Where one turn sends some rows of the set: a few examples, then the rows asked:
z706: [  8  17 -13 -10 -19   4   5   7  -3  -7  -3  15   7]
z578: [  8  12 -11  -6  -7  -1  -5  -4 -11   3   2 -17 -19]
z158: [ -8   1 -14 -13 -19  -8  -1  -2  -6   8   8   4 -19]
z533: [ 10  -1 -19 -12  -1  -7  15  10   7  12   6 -13   1]
z469: [ -9   5  -2 -24  -9   4   4  12   1   1  14  -3  16]
z249: [ -2   2  14 -12   4  -1  -2  14 -10  20   9  15  -3]
z729: [  0  16 -13  -7 -16   9  -3 -11   4  -9   0   8   6]
z372: [  3  -3   1   5  -8  -4 -10 -10 -16   8  -2   5 -19]
z458: [  5  -8 -20  -7  -6  -1  13   3   4  21   1  -9  -4]
z282: [  9   5  -9   3 -19   9  -4  -1  -5  -3  -9  20   9]
z988: [  0 -13   0 -12 -10   9  -3  18  -6   8   4   8  21]
z254: [ 20  -4  -3   5  10  -4   6   3  -1  11  -3 -13   0]
z201: [ 13  -8  -9   4   5   2   8  -9  -1  19  -3 -13  -4]
z470: [ 13   0 -14  -1 -15  -3   0  15 -16  11  -3   0 -17]
z882: [-16   2 -11  -7   0   6  -4   0  -7 -17  12  14   2]
z973: [ -2   3   3 -12   2 -11  16 -12   2  14   6  -2 -11]
z569: [  5   9 -10  -2   9  10  -4   5 -12 -19   6  -2   3]
z349: [ -6  -5  -4   4   1   9  -8   3 -14 -12   5  20   3]
z717: [ -4  -5 -16 -13  -3  14  -9  15   0  21  11  -7   3]
z55: [14 20  1  0 -8  6 -2 -5 -6 -9 -6  7  6]
z708: [ -9  -4   3  -6   3 -13   6 -17   7   8   8   0  -3]
z190: [  5  -7   4  -5  -2 -13  17   0  -6  20   0  10  -7]
z686: [ -3 -17   1  -2  -3 -15   9   2   2  16   3  15   0]
z344: [ -5   4   7 -13   2  11  -6  -6  -2  -2  10 -13  17]
z931: [ -9  13  12 -20   6   1  -3   3  -4  13  16   2  -6]
z72: [  7  -2  18  -3   3   8  -7   6 -13   3   2   1  19]
z222: [  3   5 -16  -5   1  10   3  21 -13 -13   7   8   5]
z414: [  5  -4  -4  -1   7  18 -16   5  -4  20   7 -10   2]

z282 turns into z55
z249 turns into z414
z349 turns into z569
And these:
z533 turns into z686
z372 turns into z578
z988 turns into z72
z201 turns into z973

Where one turn sends some rows of the set: a few examples, then the rows asked:
z883: [  9   5  -2  -4  -1   8  11  22   7   3  -1   0  -1 -14 -17]
z625: [  8   0  -4 -12  -1   8  23   0  23 -11  -8  -7 -12  -4 -10]
z854: [  2   7  -7 -13 -14  -6  22   6   6 -15   9  -8 -12 -14  -3]
z819: [ 10   1  -5  -3   1   4   6   0  27 -10   2   3 -20  12   0]
z359: [  4  -2   0  15   0 -10  -8   4 -10 -14  15  -2  -8 -12 -13]
z54: [  8   4  14 -14 -10  13   6   2  20  -3 -11 -24 -12  -3   1]
z410: [  4  19  -8   3 -16  -3   6  11  -8 -14   8  -7 -19  -3   1]
z416: [ -6 -21  -8   1  10  -1   1  11   2 -12  -1  -8  -3  10 -12]
z718: [  6   3   1  -1 -20  10 -27  -1  -2 -10  -5 -12 -13   1  -6]
z720: [  5  -1   1   5  -1  20  -2   1  24 -10  15  -6  -3  11  -8]
z478: [-10   2  19  -8 -10   8 -10  10  -5  -7  12  -3  -2  11 -10]
z44: [ 23  13 -11  -7 -20   0   4   3   2 -19   4 -13 -16 -11 -13]
z269: [  9   7  15   3 -10  12  -3  -3  24 -17  16 -10 -16 -10 -12]
z612: [  4   1  14   5 -15  -3 -20 -10  22 -10  -4 -16  -4   1 -13]
z356: [  2  -5  13 -15  -9  14 -17  -3 -14  -9  -4  -8   0  -2  -4]
z637: [ 28  -5  -3 -13 -13  -6   0   1  -2 -11 -10  -9  -6 -16 -10]
z490: [ -7  -1   9   1 -12  -6  -1 -13   1 -17   7 -17 -18  13   8]
z615: [-13  -7   1  -3  -5 -15  -5   3   1  -3  -2   6   4   9  -8]
z73: [ -2  -6  -4 -10  21  -6   7   6  -1 -20  -3  -9 -17  -2  -4]
z935: [  4   0   2  20  -1  19   1   9  16 -11  10 -19  -6 -11 -11]
z523: [  3  -9  18  -9 -18  14  12   4  -7  -2  -1  -5   3   0  -5]
z95: [ -1   6  -6  -7 -20  -6  13   6  26  -7  -7  -3 -12   6 -14]
z486: [  6   1  -2  -3   0 -16  -7   5  11  -9 -16  -8  -8 -23 -15]
z207: [  9   1  19  -3  17  -5   2   0   2 -17  -3 -13 -18  -5   8]
z746: [ -2  -1   9 -10  13  -8  -5  14  -3 -14   1 -22  -1 -17  -3]
z99: [  9   0  -9  -5  -1  -2  -4   9 -10  -8  -9  -8   5 -22 -15]
z774: [ 13  10  11  -5 -21   6 -12 -16   9 -17  -1 -13 -17   9  -8]
z108: [ -9  -1  -1   8   8  -2 -13   3  -3 -13   9  -2  -2  16  -7]

z486 turns into z95
z819 turns into z718
z523 turns into z207
And these:
z746 turns into z854
z54 turns into z490
z108 turns into z99
z720 turns into z356

Where one turn sends some rows of the set: a few examples, then the rows asked:
z852: [  2  -8   7   3 -10   4   4 -13   0  15  20 -31   6   2   6   2   4   5
   3   7   5   1   4]
z742: [ 10  10  -5  -9 -17   9  13 -19   0  -4   9  14   0  -7  -1  -4   8  -3
   8  -9  -1   5  11]
z492: [ -1 -10  17   4  -2   6  -6   4   4  -1   8  -4  20   1  -3   2  -3  -9
  11   2  24   7   2]
z817: [ -2  14   6 -11   8   7  11  10   7   1  -7  11  10  18 -10  -4   9  -5
   2  -4  17  -6   0]
z811: [  4   9  13  -3   3 -13  13   5   4   4   1  -3   6  29  -1 -10  15   1
  -2   0   8  -1   4]
z97: [ -6 -10   7   6   4   7  -2  -4  -2 -12  13   4  20  12  -7   4   1  -2
 -17   2  13  -5  -9]
z557: [  2  -1   1 -10   0   0   2  -2   2 -10  -3  14 -15 -16   0  11  -3  19
   3  -7  -4 -11 -17]
z666: [ -4  -1   2  14   0 -20   3   2  -1  -1  -1  -2 -21  -4   5  -5 -23   6
   6   4  -2   1  -6]
z588: [  7   3  -1 -14   3  11   5   1  -7  -8   3   4 -17  -3  -8   7 -10   7
   0  -1 -19  -5 -23]
z940: [ -6   5 -29  -3  -1   7  11   4 -11   0   8   5  11   3 -10  -3  -1   0
   1  -1  -6   0   5]
z68: [  6  10  12 -21   3  -4  11   2   5  -2   0   3   8  20  -7  -1  17   2
  -6  -6  15  -3   1]
z846: [ -3  12   9   2   7  -1  11  11   5   7  -3   6   5  27  -4 -11   8  -7
   8   4  13  -4   5]
z566: [-12  -6   2 -11   0  11  -9  -4   3   9 -20 -19 -10  -1  12   4  -1   9
  11   6  11   3   4]
z677: [ 4 -2 10  8 -3 -3 14  7 19  2  7 -4 28 -2  9 -7  2  4 14  1  6  3 -5]
z278: [-15  -3  -2 -15   1   8   1 -16   4  14 -11  -9 -13   5  14   3   2  11
  -7  17  -3  -3  -1]
z755: [ -9  -5   0   0   2   4  -5 -10   6 -10 -25  -5 -13   2   5   0 -11  11
 -18  -1   4   1  -3]
z170: [  0   0   5  35  -3   9   4  -4  10  -1   1  -7   7   0  -5  -3 -11  -1
  -4   1   2  -1  -3]
z977: [  0  -8   2 -18  -4 -15   2  -3  -8   3  10 -15 -16  -6  12   5  -2  18
  12   0   1  -4  -8]
z177: [  0   2   2  -8   4  13   0   2 -13   1   4   2 -24  -1  -7   0 -22 -10
  12   5  -4   2 -12]
z35: [  8   0 -15  -3 -12  -8   2   5  -9  -4   5 -12  14   1 -10   1   9   6
   8  -3 -10   8  12]
z451: [-14  -1  -4  -5   4   6  -3   4  -7  12   3  10 -19 -10  -4   8 -13   1
  11  16   0  -5 -10]
z331: [  3   3  -6  11 -11   3   3 -15 -16  -6   8   8  -5  10   0  -9   2  -9
  11  -6   4   6  16]
z971: [ -4   2   2   5  -3   2   5  -5  19   0 -29  -5  -9  -3  14  -3  -3  17
   1   2  -8   1  -3]
z223: [-8 -4 -3 -1  0 33 -1 -6  1 14 13 -5 10 -6 -4  9  2  1  5  7 13 -9 -3]
z430: [ 12  -2   4   6  -8  10   8 -13  13 -11   5  -9  10 -11   0   3   0  13
 -15 -14   5  -6  -9]
z673: [ -4  -5   8  -2   1   5  19 -13   8   5  21   5  19   9  14  -5  10   5
  -6   8   3  -8 -11]
z546: [  7  -1   2   3   1  -5   9   9  -8  -4  -1 -15 -19   2   0  -7 -22   2
  19  -4 -10   4 -12]
z294: [ 12  -2   5 -16  -4   2  10  -6  -8  -1  10 -10 -20   2   9   0  -1  11
  18  -2 -16  -3 -16]

z566 turns into z971
z177 turns into z546
And these:
z223 turns into z170
z846 turns into z811
z742 turns into z940
z557 turns into z451
z677 turns into z673

Where one turn sends some rows of the set: a few examples, then the rows asked:
z535: [ 14   7  21  14   9  17   3   2  13   2   2  -2   3   1 -13]
z709: [  4 -19  11  17  -1  10  -7  -7   1 -15  -3  -2   1   5  19]
z262: [  6   2  17   0   2  19   2 -16   2   0  20  -9 -12  25  -3]
z338: [  0 -11  25   5   1  15 -19 -16  20  10  14   1  -4  16  12]
z193: [  6  -5  13  -2  10   5  -4   8   7  18  11  -1   4   3 -10]
z984: [ -3  -8   6   6  10  -1 -11   0 -11  14  12  18   9  -1  -3]
z600: [  3  -1  10   2  15  30 -17 -13   7  19  19   8  -3  12  -6]
z120: [  9  16   2   7   8  16 -24 -29   5 -17  10   4  -3   5   4]
z907: [  3   5  10  24  12  13  -5  -7 -10   1   4  23  12  -5  -8]
z436: [ -2 -14  20   5   0 -10 -10   1   6  10   6   5   7   4   9]
z526: [  5 -11  -5  17  12  22  -7  -6 -17  -8   3  11   5   0   3]
z924: [ -4  14  -9  11  -3   9  -2 -10  -2  -3  21  15  21   4   3]
z18: [ 13  -9   5   8   9  27   0   2   3  -6   0 -11  -3   5  -2]
z253: [ 2 -3 28 23 -3 -1 -4 -8  9 -7 -1 10 10  1  9]
z769: [ -5  -6  18  10  -6   3  -6 -25  -7  -8  18   5  -5  23  15]
z741: [  8  15   5   7   6  13 -23 -28   9 -18   9   1  -3   7   7]
z106: [ -1   3   4   7   8  19  -4 -22 -20   1  24  12  -5  19  -4]
z87: [ 11  17   5   5   9  17 -22 -26   9 -16  10   0  -3   7   2]
z768: [ -3   7   5  10 -13   1   0  -9  15  -8  17   2  19   9  13]
z334: [ 5 16 -1  3 -3 16  5 -3 14 -1 20 -2 14  8 -5]
z454: [ -8  -9  11  12   7  15 -25 -22  -2  11  17  22   3  10  12]

z334 turns into z924
z741 turns into z87
z106 turns into z769
And these:
z535 turns into z907
z454 turns into z338
z709 turns into z18
z436 turns into z193

Where one turn sends some rows of the set: a few examples, then the rows asked:
z57: [ -9 -10 -10  16 -26  -7  -2   3  -5  17   0 -11  -5  20]
z393: [-13   1 -20  14   2  -7  -8  10   2   1   3  -7 -19   4]
z623: [ -2  -8  -7   6  11   5 -13  23 -11   3  10 -27  -2  -6]
z417: [  3 -10 -11  20 -16   2   1  14  -5  23   9  -8  -5  28]
z215: [ 13  -7  -6  -1 -11 -13   7  23  -6  18   5 -26  13   4]
z33: [  2   7  -6   1  -6   7   0  18 -19  -1   8 -39  -8   0]
z485: [  3   0 -19 -13 -13  -3   1  33  -9  22  -2 -17 -13  21]
z925: [  3  -8 -10  -7  -1 -27 -10   8  -8   6  -6  -7  -9  10]
z496: [ -6  -7 -17   2 -18   3  10   6  -2   9  -9  -7   7   9]
z88: [ 10  -2 -12  -3   1 -24   5  11  -8  14  15 -12 -16  14]
z422: [ 21   4  -5   4   8  -9   0   0 -15  14  -3 -22  -9   4]
z376: [  1 -10 -12   3  -4   9  12  17 -14  27 -17 -13   3  11]
z370: [ 11   9 -17 -12  -2  -9  -6   4  -6  13  -8  -6 -21   8]
z225: [ 21  -2 -10  -7   5  -6   5   9  -9  -3 -13 -16 -12  15]
z975: [-3 -1 -8  3 -3 10 12  3 -7 19 -9 -2  6  7]
z488: [ -9  -6  12  -1   4  -3 -10  15  -5  25   2  -3 -13   3]
z754: [  7   6  -3  21  -1  -3  -2  29  -7   2   8 -11 -18  28]
z624: [ 10  -8   6  13  -7   0  12  23 -16   7   5 -14  10   1]
z298: [ 0 11  4  8  8  2 11 14 -1 -2 -4 -7 -4 -2]
z815: [  0   3  -7  -3 -10   3 -16  31  -5  18   4 -28 -10 -11]
z364: [-11  -7 -21   8 -16   2   5   2   2  14   4  -1  -4  13]
z788: [ -2   6 -13  19 -15 -21  -7  12 -17   5   5 -26  -7  14]
z138: [  2  -9 -17   4 -13   1 -12  41  -7  18  -4  -2 -13  12]
z830: [ -7   5 -12   1 -10   0  -2   0 -23  16  -3 -28 -22  17]
z604: [  8  14  -3  11 -14  -5  -7  32  -9  23 -11 -19 -20  13]
z766: [ -4  -4 -13  12 -14   6 -14  10  -3   9 -13  -7 -11 -13]
z834: [  3   2   5  -3  -4  12  -9  36   0   1  11 -17 -13   6]
z979: [ 10   2 -12   3 -13  17  17  24   1   8  -3 -14 -13  -1]
z873: [ -3   5 -21  -7 -11   2 -23  26 -13   5   1 -24 -10   4]
z322: [  8 -14 -28  10   6   7 -12  12  -1   0   2 -14  -2  16]
z734: [ -1   7   4  -4 -12  -3  -6  28 -21   5  15 -28  -4   9]
z289: [ -8  -1  -9  10 -11   3  10  11 -24   0   7 -15 -19  19]
z46: [  7   6  -5   7 -19   0 -12   0  -1  14 -10 -28  -3  -5]
z740: [ -9  -8  -2  11  -2  -5  -2  23 -23  30   5 -12 -11  -3]
z36: [  2   8  -2   1  -5  15 -17  18  -5 -12   4 -18 -13   4]
z845: [  9   2   3   2  -7   0 -17  13 -12   1   3  -1   2  27]
z267: [  0  11 -24   2 -15  -8   5  18   4  -1  -9 -18  -3  -3]
z664: [ -2 -10 -30  15  -5  -4  -7  13 -21   5   5 -13   3   2]
z908: [10 -6 -5 15 -4 11 -1 18 -9 32 -9 -6  3 14]
z221: [ 12  -6  11   0  -9 -18   2  14   3   8   1 -16 -23  13]
z606: [  1  -8  -5   3   6  13  15  14   8  11   7 -19 -20   6]
z250: [  6  11   0   8 -28   3  -9  19 -11   5   0  -1  -9  15]
z997: [  1   6 -11   4   6  -9  14  26 -19  19  -8 -24  -3  -1]
z877: [  3  -8  -2  18 -18   6   1  18  -9  29 -11 -15 -10  23]
z934: [-12  -3  -4   1   5  -1 -20  23 -19   5  13 -18 -11   8]
z656: [ 27   0 -10   4  -6 -13  -8  18   7  21   3 -15 -16   5]
z750: [  4   0  -3  14  14  -4 -12  33  -7  20  -7  -5  -2   5]
z976: [ 15 -16  -9   8  10 -11  -5  14  -4  19 -11 -25 -22   5]

z376 turns into z975
z322 turns into z830
z225 turns into z370
And these:
z934 turns into z734
z788 turns into z754
z740 turns into z624

